R: a few groups of rows, each row roughly a mix of its group's hidden directions:
R (107 x 11):
2.449	-1.333	0.457	-1.074	-4.607	0.079	-2.885	-1.165	0.976	-1.212	-1.576
-1.602	0.956	-0.708	-0.180	2.348	0.740	0.037	-1.125	-2.124	2.059	-4.986
2.994	-1.917	2.358	1.617	-0.232	2.294	-0.719	-0.897	-3.758	1.719	-0.653
1.612	-0.947	2.011	0.771	-4.871	-1.153	-0.652	-2.554	0.479	1.118	1.825
0.936	-2.957	0.052	3.037	-3.255	1.995	-1.693	0.376	-1.972	-0.623	2.061
0.432	-2.233	-0.176	-1.283	-4.095	-1.597	-2.027	-3.279	0.318	0.340	-1.927
2.191	-0.051	4.314	1.778	0.625	-1.788	2.957	0.456	1.953	0.843	1.152
-2.261	4.459	-0.609	1.108	1.068	-0.463	-1.134	1.804	-2.000	2.252	-1.844
1.990	-1.910	-3.415	-3.454	0.015	-0.190	0.294	-1.663	0.116	0.034	-3.293
0.646	2.657	-0.683	-1.373	-3.338	-1.148	0.644	2.455	0.106	-1.426	3.766
0.244	4.733	0.694	-1.896	0.073	-2.442	-2.488	-1.793	0.138	1.724	0.235
2.470	-2.122	0.850	-3.240	-2.187	-1.273	1.264	-1.083	2.886	-1.794	1.552
-2.234	0.858	-2.016	2.300	3.963	0.072	-1.228	1.254	-2.072	1.445	-2.167
1.148	-1.762	-0.896	-1.111	3.195	-0.022	3.891	1.652	-1.759	-2.706	0.013
0.240	-1.375	-3.086	2.575	3.025	2.117	1.449	1.812	-2.071	-1.793	0.580
-1.573	1.832	1.520	4.155	-2.782	0.177	-1.333	1.076	1.122	0.916	2.598
0.301	1.645	-2.062	-1.005	3.480	-2.674	-1.472	-0.436	-1.575	-1.365	3.307
-1.177	1.369	-0.809	-0.648	5.644	-0.736	1.935	1.442	-0.030	-0.370	1.504
0.549	-1.720	2.305	1.536	-4.969	0.174	-0.867	-1.321	0.492	0.618	2.487
0.071	-4.502	-2.787	-0.393	2.649	-0.902	-2.203	-1.298	-0.708	-1.348	-0.264
1.794	2.446	1.364	3.459	-2.842	1.635	0.217	1.055	-0.129	1.973	2.472
0.323	4.754	1.076	0.308	-3.355	-0.501	-0.536	-1.846	1.022	2.019	0.822
0.548	1.004	3.809	-1.559	-2.597	-1.871	1.812	-1.030	2.779	0.999	1.843
2.190	-3.640	1.563	-1.942	-1.641	-1.345	-1.796	-1.609	1.709	-2.466	1.174
0.929	-0.369	1.102	1.468	-5.886	1.093	-1.967	-0.462	0.045	0.527	0.619
0.655	0.985	3.199	-0.404	-3.099	-1.130	1.274	0.617	2.127	-0.525	3.934
1.490	0.046	4.406	-0.018	-1.374	-2.936	1.037	-1.305	1.703	0.759	2.561
1.542	0.062	0.985	0.016	-3.355	0.255	-1.882	-0.356	1.177	-3.133	3.926
0.223	1.325	0.415	2.026	-2.448	3.805	0.208	0.034	-0.089	2.399	-3.549
-1.981	3.971	3.526	0.101	-2.228	-1.185	1.359	1.598	0.633	1.137	0.599
1.083	3.172	1.697	1.425	1.724	2.671	1.229	3.707	1.553	-0.129	1.011
0.265	0.705	-3.073	2.724	-1.640	1.487	-0.837	0.377	-4.368	1.054	-1.263
-0.079	-3.093	-3.107	-2.152	1.668	-1.698	-2.797	-1.638	0.093	-1.446	-1.680
-0.698	0.113	-1.197	1.027	-0.944	-1.944	-3.269	-4.798	1.226	-1.353	0.504
-3.085	-0.461	-1.890	1.802	2.875	-1.634	-0.412	0.204	2.823	-1.968	2.328
0.576	2.419	-2.684	-0.680	-0.615	2.716	-2.180	-0.333	-3.466	1.247	-2.219
-0.385	0.701	-3.619	2.038	-1.164	3.414	-2.652	1.039	-1.543	1.170	-1.482
0.679	-4.970	1.176	-1.012	-1.023	-1.187	-1.556	-2.682	2.173	-0.769	-0.038
-3.145	2.243	0.524	-1.472	1.387	-2.148	2.169	-1.788	3.201	-1.695	0.203
-0.376	-4.701	2.343	1.022	-2.472	-0.109	-0.538	-2.279	1.591	0.551	1.319
-0.371	1.413	-0.711	3.160	-1.243	2.906	-1.065	-2.552	-3.183	2.127	0.187
-0.511	-0.473	1.996	3.865	-2.782	0.095	-1.729	-0.213	2.728	0.262	2.694
0.423	-1.051	1.782	-0.399	0.022	-3.152	0.395	-3.201	2.812	1.958	2.874
0.337	5.541	1.531	-1.574	-0.671	-1.030	1.890	1.135	0.411	0.228	1.652
1.086	-4.773	1.262	0.628	0.905	-1.295	0.891	-3.532	1.005	1.157	-0.949
-1.094	-0.434	1.051	1.125	3.638	0.492	1.979	2.027	-0.686	3.657	-2.420
-0.601	2.001	-0.044	3.916	-2.627	2.057	-0.012	-2.646	-0.432	0.661	2.549
-1.288	-0.841	3.736	2.113	-1.009	1.611	2.535	-1.077	0.781	3.044	-1.758
-2.277	-3.719	-1.521	-1.236	-1.499	0.170	-0.720	-0.871	-2.991	-1.980	-2.384
0.118	0.949	-0.845	-1.504	0.279	-4.427	-0.168	-3.373	0.661	1.707	2.576
-0.913	-1.924	0.638	2.352	-3.269	0.071	0.747	-1.666	0.996	-1.055	4.284
-0.407	2.501	-2.509	0.860	1.002	1.297	-2.122	1.229	-2.460	2.514	-3.230
-0.223	-1.838	0.063	-1.746	3.687	0.905	1.597	0.706	0.003	-1.874	-4.183
0.516	3.626	-2.555	-4.162	0.981	-1.435	-0.413	0.688	-1.609	-0.489	-1.095
-0.748	0.106	3.186	1.361	-4.918	1.120	0.299	0.283	0.613	0.436	2.492
2.136	-0.010	4.584	-0.335	-1.946	-1.456	3.197	-0.732	1.162	0.718	0.864
-1.344	-0.796	2.292	1.618	-2.402	1.353	-0.915	1.462	1.699	-0.249	4.596
-1.461	-1.072	3.806	2.561	-2.144	1.691	1.949	0.509	1.001	1.238	2.564
0.698	4.212	-2.337	-0.262	0.872	1.012	0.595	2.056	-2.628	-0.231	-2.806
-0.823	3.584	0.269	-0.634	-1.238	0.281	1.085	5.120	-1.066	0.891	-0.153
-0.710	-1.134	2.406	2.906	-1.967	0.829	3.139	-1.740	-1.339	3.017	-0.771
-0.715	-1.027	-0.017	-3.252	4.174	-0.175	-0.351	-0.617	-2.029	-1.013	-3.117
-0.130	1.370	3.156	0.740	-0.684	1.154	-1.976	3.320	1.849	1.755	-3.054
0.389	-2.790	-3.949	0.045	0.972	-0.358	-2.213	-1.385	-2.318	-0.409	-2.828
2.197	-0.119	-1.247	-2.714	-3.446	-1.426	-1.009	-1.139	1.901	-2.612	2.130
0.993	0.274	-3.006	-0.062	-2.234	1.343	4.031	2.836	-0.282	-1.799	0.675
-1.837	2.921	-1.330	-0.802	-3.185	0.965	0.094	2.518	-1.080	-0.492	-3.436
-2.757	0.251	-2.786	-1.522	3.132	-1.967	-0.851	-0.945	0.106	-2.789	2.031
0.976	2.855	3.876	0.921	-1.638	-0.096	3.020	-0.362	1.434	2.128	1.205
1.742	-1.056	1.922	-4.447	1.610	-2.358	1.919	0.196	2.276	-0.139	-0.513
2.012	-2.988	0.799	0.163	-0.978	-0.979	0.241	-3.635	2.473	-0.222	3.157
-1.054	-0.782	-3.885	-1.755	4.119	-1.783	-1.104	-0.526	-1.119	-0.769	-1.257
1.028	-0.536	-1.384	-2.520	2.193	0.564	0.063	4.939	-0.702	-1.954	-1.228
-1.975	2.465	-3.846	-1.560	1.901	-2.251	-0.327	1.100	1.486	-1.926	1.355
-0.436	-0.624	2.825	-0.158	-0.080	-2.609	-2.273	-3.496	0.093	0.123	3.484
-0.151	-1.199	0.328	1.254	1.089	0.773	2.564	-1.577	-0.058	5.061	-2.314
-1.275	0.181	0.691	0.978	2.842	1.180	1.933	3.968	-1.137	2.457	-2.364
-0.240	-4.057	0.783	0.489	1.906	3.018	1.589	0.105	-1.452	-2.972	-1.169
-1.290	2.554	0.629	2.447	3.384	-0.085	-0.996	-0.466	-2.244	3.556	-0.186
0.900	-1.763	-1.328	3.445	-2.945	2.966	-0.948	2.519	0.407	1.520	-0.468
-0.287	0.629	-2.849	1.044	4.024	2.310	-0.772	2.805	-0.668	-0.540	-2.129
1.053	2.780	-2.498	2.345	-2.439	-0.045	-2.254	2.436	1.337	1.816	1.528
-1.001	3.793	-0.096	-0.663	0.507	-2.791	1.704	-0.978	-0.590	4.065	0.582
-1.476	-2.931	-3.647	-0.825	-0.058	-0.263	-2.388	-0.631	-2.849	-1.592	-1.839
-0.704	-2.805	3.660	-0.062	0.246	1.593	3.152	-1.996	-0.452	-2.441	0.717
0.606	-2.881	1.944	0.538	-1.422	-2.512	0.656	-3.838	1.038	1.685	2.193
0.691	-2.347	3.029	0.199	-3.979	1.632	0.745	-0.792	2.290	-2.093	0.673
-0.820	-1.880	-3.671	0.074	3.845	1.074	-0.505	1.633	-2.006	-2.027	-0.526
0.717	2.745	-0.191	-0.121	-5.103	-0.388	-0.835	-1.309	0.370	-0.424	2.817
-2.261	1.281	-3.713	1.866	0.503	3.594	1.334	0.674	-0.020	-0.876	-2.182
1.046	0.522	-3.854	-2.085	-0.355	-3.201	-0.899	-2.148	0.323	-1.514	2.490
-0.217	-4.936	-0.632	1.161	-2.453	1.470	-2.714	-0.357	-0.870	-1.530	0.167
-2.216	0.726	-2.744	-1.900	1.764	0.614	-4.031	-1.653	-1.900	-0.207	-1.501
-1.273	2.405	2.931	1.023	-2.615	2.003	0.736	0.554	-0.255	2.730	-2.949
-1.405	-0.541	-1.757	2.769	4.908	1.849	-1.136	0.244	-0.816	-0.315	-1.519
0.935	1.298	2.618	-0.950	2.057	-3.706	2.655	-0.794	1.076	-1.114	2.569
-0.354	-1.145	1.268	-1.109	1.142	-3.188	0.884	-1.209	1.764	-3.069	3.800
-1.686	2.090	1.292	4.117	0.359	1.650	-1.404	2.400	-0.940	2.747	-0.339
1.691	0.690	3.354	0.330	-2.747	-1.841	-2.699	-1.101	0.983	2.781	1.459
-1.469	0.769	-3.374	-1.187	4.000	0.426	-0.218	1.893	-1.940	-1.469	-1.917
1.926	0.144	-2.120	1.241	0.087	3.399	2.393	2.625	-2.341	0.042	-2.352
-1.891	1.057	-4.091	0.221	3.813	1.413	-0.597	0.868	-1.061	-1.389	-1.666
0.671	0.755	0.661	2.058	-1.849	1.485	-2.124	1.998	2.086	3.371	-3.070
1.399	0.466	1.758	1.198	-3.133	-1.575	-3.430	-0.653	0.753	2.372	2.752
0.854	2.781	0.645	-0.927	3.178	-3.768	1.803	1.407	1.998	-0.598	1.157
0.918	4.540	-0.996	-2.442	-3.088	-1.304	-1.857	0.438	-0.399	-0.582	1.084
0.521	-2.940	-1.818	-2.360	4.181	-1.475	0.721	-1.503	-0.251	-1.958	-0.916

one row of each group, then the others: which group is each in?
1.007	2.916	2.797	0.337	-2.799	-1.350	1.415	-2.656	0.397	0.718	2.849 -> (65)
3.236	-1.187	2.499	-2.225	-0.593	1.010	3.203	-0.618	-0.093	1.346	2.837 -> (20)
-0.810	-3.762	-2.869	-0.166	-1.164	0.326	-3.995	-0.177	-0.921	-1.891	0.072 -> (121)

-0.234	-0.169	-1.313	-2.918	1.041	1.382	-1.707	2.431	0.127	-3.713	-3.002 -> (121)
0.065	0.037	-2.136	-0.679	4.184	0.605	-0.103	2.996	-0.241	-0.146	-3.605 -> (65)
-0.800	0.317	-3.010	1.744	3.334	0.406	-1.684	-0.963	-2.228	2.453	-2.466 -> (20)
3.979	-2.147	0.160	2.515	0.537	-1.203	-0.258	-3.034	0.830	2.432	0.745 -> (121)
0.941	3.143	0.696	1.711	0.724	0.937	5.372	0.056	0.286	-0.656	-0.080 -> (65)
0.079	3.142	-1.358	2.831	-0.090	2.417	-0.276	3.276	-2.142	0.272	1.975 -> (121)
1.503	-3.007	0.424	1.503	-3.591	3.067	2.234	1.011	0.710	0.241	1.528 -> (20)
-0.019	4.240	0.731	-0.817	3.400	-0.811	2.973	0.673	1.214	1.512	-0.713 -> (121)
0.721	-1.310	0.305	3.145	-3.483	2.811	-1.691	-1.463	-1.842	1.419	1.514 -> (65)
-0.023	3.610	0.335	1.407	-4.547	0.906	1.144	-1.630	0.861	1.108	1.548 -> (65)
-3.468	1.988	-2.801	-1.973	2.486	0.135	-0.175	2.200	-1.675	-1.454	-1.117 -> (121)
